Here are some numbered points:
[  5  11  31 -11 -47  84  86  76] 0
[  7 -18  20 -31   5 -68 -84 -63] 1
[ 43  14 -10   8 -85 105  75  56] 2
[-27  31 -54  34   5 -21   4 -27] 3
[  7  -2  11  14 -39  24  14  47] 4
[ -3 -61  20 -31 -45  27  21  45] 5
[ 17  50  -8  -1 -45  42  65  76] 6
[-10  28  42   2  40   7  13  24] 7
[ -3  10 -73  32 -19 -25 -12 -53] 8
[ 33 -42  25 -33  34 -31 -32 -94] 9
[ 27 -14  49 -58 -14   3  25  -2] 10
[ 51 -21 -32 -17 -53  66 -10   9] 11
[45 27 47 -9  7 14 36 26] 12
[  7 -16  12  -6  -7 -14 -64 -89] 13
[-20  22  70 -32   2  -8  22  14] 14
[  1  21  33 -18   0  -8   9  -2] 15
[-12  14 -32  26  19 -40 -50 -82] 16
Which point above is nearest to each new point, looking only along the 3 directions in which the numbered points spread most? Its number follows each.
[ 53 -28  42 -19  20   9  25  32] >> 10
[ 48 -19  23  17  25   8  17  12] >> 15
[  2 -31 -16   1  55  -8 -29 -54] >> 13
[ 20 -20  40  -1  33   3  14  10] >> 15
[ 14   1  35 -45 -17   8  20  76] >> 12
[-21 -11 -21 -11  58 -79 -26 -27] >> 16
[-16  24  24 -34 -18  30  21  55] >> 12
[-31 -17 -39  -3 -15  26 -18   0] >> 4
[-56 -40 -32  27   1  16 -11 -35] >> 8
[12 30  4 14 14 33 54  6] >> 4
[-33   9 -66  30  10   4 -15 -44] >> 8
[ 38 -25 -38  -4  13  49  -1   5] >> 11
[ -1 -27  84  13  33 -18  34  39] >> 14
[ 41 -59  26  10 -20  32  -7 -20] >> 5
[-43  18 -38  -5 -15  -5  30  31] >> 4
[-13  10 -20  15   5  27  12  -4] >> 4
[-65 -35 -35  49 -10  14 -76 -39] >> 8
[-23   8 -39  14  -3  -6  29  51] >> 4
[ -5  -5 -55 -15  17   8 -16 -23] >> 8
[-32   7  40  14  -7 -32  15  34] >> 7
[ 15  12 -38  -1 -26  21  75  21] >> 4
[-39  31  -8  39  -7 -12  26  43] >> 7
[  1  48  -3 -34   1   9  56  35] >> 12
[ 11 -15  -3  23  -8 -38 -15 -58] >> 13
[-13  47  -5  38 -47 -48 -35   3] >> 3
[ 44 -44  42  34  -1  13 -34  -1] >> 10
[-20   4 -67   3 -23  12  -4  21] >> 3
[  2 -37 -30 -26 -16  56  24 -20] >> 11
[-36  -3 -30  14   8 -51 -75 -46] >> 16
[42  3 12  5 17 48 37 -5] >> 4
[  8 -12  29 -14 -23  10   0  42] >> 12
